Each path below is one point turned by a fixed rotation once a step. After each direction that follows a path, write how fast that rotation turns it, in degrees per step (0 if it stays still).
Each turn is a multiple of 5 degrees from 10 to 175, or 0.
Each row of a path follows its step; steps can be skipped.
Rotation 1:
step 5: [ 13   3  -3  27  10 -19   9   0  -2  37 -26   9  -1 -22   1 -12  -1 -40
  28  -5 -14   6  -1 -20 -24 -16 -26  60   5   5  31   7   3  41  -5  33
  36 -13   6  41  13   8 -28  32 -15 -18  -6  15  -9  13  15 -28  36]
step 7: [-12  -3 -37 -18   6  31 -19 -20   5 -16  22 -12 -58 -34 -13  33   2  53
 -16  12  11   7   8  21  -7  15  11   4   8 -49  -7 -13  37  37 -16  13
  -4  33  11 -28  33   0   0   4  -8  10  -1  -6  10  22 -25   1   3]
step 8: [ 21  25  29   6 -12  19 -27 -24 -60 -10 -39  16 -29  -6 -16 -38   3 -17
 -13  10 -13 -10   7 -12 -26 -21  -3  -1 -33 -22   1 -22   1   0 -25 -21
   1  23  15  23   5   8  20 -27 -16   1  57 -16 -22  -4   1 -23  30]
step 10: [-26  20  -7  -7  29  24   0   1  -5 -12  18 -53  -6  20  40  16   7 -12
 -11  -9  15   0 -17  -5  12 -11 -22 -39  -2  39   2 -38   1  37 -12  63
  -1   6 -26 -21   7 -46  18   4 -14 -13 -17   9  35  -2   9 -14   7]
step 19: [-18  11 -25   5   8  -5 -35  31  16 -33 -10  45   7 -21 -22 -30  18  -1
  16  28  -8  10  10  14  -1  24   1  -7  12 -19 -11 -45 -11  35  32 -14
 -15  -6  35 -44 -13 -27 -11  10 -39 -10  22  18  21  26 -17  25  -7]
step 23: [ 13  10   2   6  -1  19 -35   6 -36  -7 -15 -18 -32  -2  17 -14  -2   4
  -5 -10   8  23  36  11 -45 -19  -9  31  33  32 -16  -2 -11  25  -5  -1
   4   3  -4   2  36  20  14   8  -4  28  22 -37  31  44  -6 -52  26]
step 30: [ 57 -13  14  11   1  53  -6   0  18 -14  51 -22 -11 -44 -10 -15 -38 -23
  13 -28  15 -12  18   0  -6  21   9 -16  -9   2  10 -15  13   0  23  -4
   9  21  -1  -7 -18 -15 -29  32   5 -14 -30 -39  -9  36  20  -3  -3]
[ 13   0   6   0  -4   1  -1  -7  -5  -2   2   0  11   4  -1   0   4  -5
  -5   3  -8   6  -4  10   1  -8   1  -2   9  -1   5   0   1   1 -11  -5
  -6   3  -8  -8   3 -10  14   4   8  -3  -7 -10  -3  -2  -4  -7   0]	55
[  5  -4  -1  -4   1   2   2   0   4  -1  -6  -5   4  -3   2  -1   0  -7
  -2   8  -2   5   9  -1   9  -2  10   6   8  15  -1  -7 -10   2   1  -2
   5  -7  -1  -2  13   1  -8 -10 -11  -9   3   4   3 -10  -4  -6   4]	80
[  0   6   6 -15  -7   5   3   0   4  -3  10 -10  -6  -3 -13   4  -2   1
  -6   0  -1  11  -4  14  -3   3 -11   2  -2   4  -6  -2  -7   2   6   1
   3   6   5  -7  -6  -2  -5 -10  -1  -4  -1  -1  -4   6  -1   3   1]	95
[  5  12  -2  -4   1   7  -5   2   6   2   0  -1   0  -8   0  -8 -10  -2
  -4  14   1  -7 -13  -1  -5  -8   2  12  -1  -5   4   3  -1  -5  -5   2
  -2   8  -2  12  -3   2  -1  -2   0  -1  -5  -1   5 -15   1   7   1]	110
[ -5  13   1   3   1  11   4  -1  -3   3  -3   2   2   8   5  -3  -1   4
   1  -7  -1   3  -3   1  10 -11   4   4  -9  -1 -17   2  -5   1  -9  -5
   2  -8   8  -5   1 -12  -5  -1   5   5   3   1   7   1   8  -1   9]	170
[  8  -2  -7   2  -2  17   7   0   0  10   4   9  -1  -3   2   5   7  -2
  -5  -2   5  -4   6   3 -13   4   9  -6  -3   1  -8 -11   4  -5   1   0
  -6  12   1  -8   4  -1  -1  -1   2  -1  -2   5  12  -1  -3   1  -6]	95
Rotation 2:
step 1: [  9 -36  28  22  -5  15 -21 -13  26  11  -1 -13  18  11  27  21  28 -42
 -25  -8  19 -34  28  -7 -38  29  -1  29  16   3 -31   8   7 -34  -9 -21
  28  -9 -10 -18 -27  16  30  -4  11  33 -20 -12  23   0 -24  15   9]
step 15: [-20  30  25  -3  -4 -14 -20 -16  -9  20  -2 -13  -5   5 -31  21 -31 -14
  23 -27 -13   8  19 -55   7 -21  -7  -3   1  -4  23   0   0 -13  43 -41
 -17 -34  18   8  19  -1   9   6  -2 -13  21  37  23 -21 -47  22   6]
step 16: [  1 -33  25  18  -6  19 -40 -18  17 -13 -12  -6  27   9  38  43   7 -21
  14  18 -10 -50   0 -15  -2 -13   1  -5  16  12  22   2  47 -18 -16  15
  42  36  -4   0   5 -25   4 -24  -5 -12   0   7  37  -6  14  -9 -26]
step 17: [  6  20  20  -3  -6   2  -3  -4 -46  46   6  26  22  -1  35   3   5 -22
   3 -45  26   6  28  29 -21 -19  17  -4  -7  64   3   7   7  40   1   1
 -34  11 -11 -21  -5  13 -12 -15  33  15   7  19  -8 -15   6 -15  -9]
step 24: [-30  19  12 -22   4  30  -3  21  22 -21  22   7 -20   2 -36  -4 -28 -16
  -8  15  -2 -29  -4  21   6  16 -22 -35  -6   6  11   9   3   9  46  -9
  34 -31  10  17 -14 -22  38  -1  -2 -23   0   5   4   2 -60  21 -41]
step 28: [  6 -37  21  16  -2 -15   0 -30  -3  31  20  23  10  -6  20   6  26   4
  -5  13 -18  -1  -6  38   7  10   9 -40  26   1 -14  31  15 -12   2 -28
  50 -29  14  -3  -5   9  21  23 -26 -11  -4 -12  45 -11  49  23  19]
step 32: [ 13   9 -13   6  -8 -20  25  -1 -19  30 -11  22  18  30   8   1  15 -50
 -21  21   4  -3 -12 -15 -24 -26  16  29  31  56   7 -14 -15  10  41 -27
   6  20   3 -28   4  18  48 -11   0  -3  22  26   0 -10 -27 -24  -6]
[ 12   5   3   4   0  -6  -3   3  14 -12   5   4   4 -12   8   0  -3   1
   1   8   9   4   3  -3   4  -4   6  -3   0   2   2   5   1  -3   0   5
  -1   3  -5  -2  -1   8   8  -3  -2  -7 -12   8  -8 -10  -6   7  -1]	140
[ -4  -7  -1   6  -2  -4   6   3   7  -3  -6  -2 -15   2 -10   3  -7 -10
  -4   1  -6   6   1  -2   7 -17 -12   0   1   5  -1   3  -8   2   4  11
   3   8   3 -11   2   2   2   0  -4  -3   0   2   0   6  -4  -4   6]	40
[ -9   6  -4  -8   7  -7  -8  -5  -6  -8  -3   2  -3  -2   4  -2  -5  -5
 -12   1   5   7  -6 -14  -2   5   3   1   0   9   0  -9   0  -8   1   7
  10   2  -2  -2  14  -1   0   4  -3   0  -1   2   5   1  14   1  -4]	110
[  4   4  -3  -2  12   0   2  -3  -2  -2   2   6   7  -4   1   1  10 -13
   0  -5  -5  -3   7 -14  -3   6 -12   0  -1  -5 -10   1 -14  -2  12  -3
  -5   5   3  10  -1  -2   1  -1  -4  -4   0   4  -6   6  -6   0  -4]	125
[-10   4  -9  -7   5  -2   7  14   0  -4   4  -4 -13   1   1  -6   8  -2
   1   6  -3  -1  12  -3  -3   4   0  -7   9  -9   6   5  -1   5  -3   4
  -4  -9   2  -5  -6  -4   0   0  -3  -3  -7  -5   6  -9   7   4  -6]	25
[ -6   2   9  -6   5  -3   1  -7  -5   1  -2 -10   6  13   3   6  -8  -5
  -1   8   2  11  -2   6 -12   4  -3   4   1  -2  -6  14  -8   1  -1  -5
   1  -9   2  -8   3   7  -1 -11   1  -2  -3   3  -2  -5  -3   3   3]	175
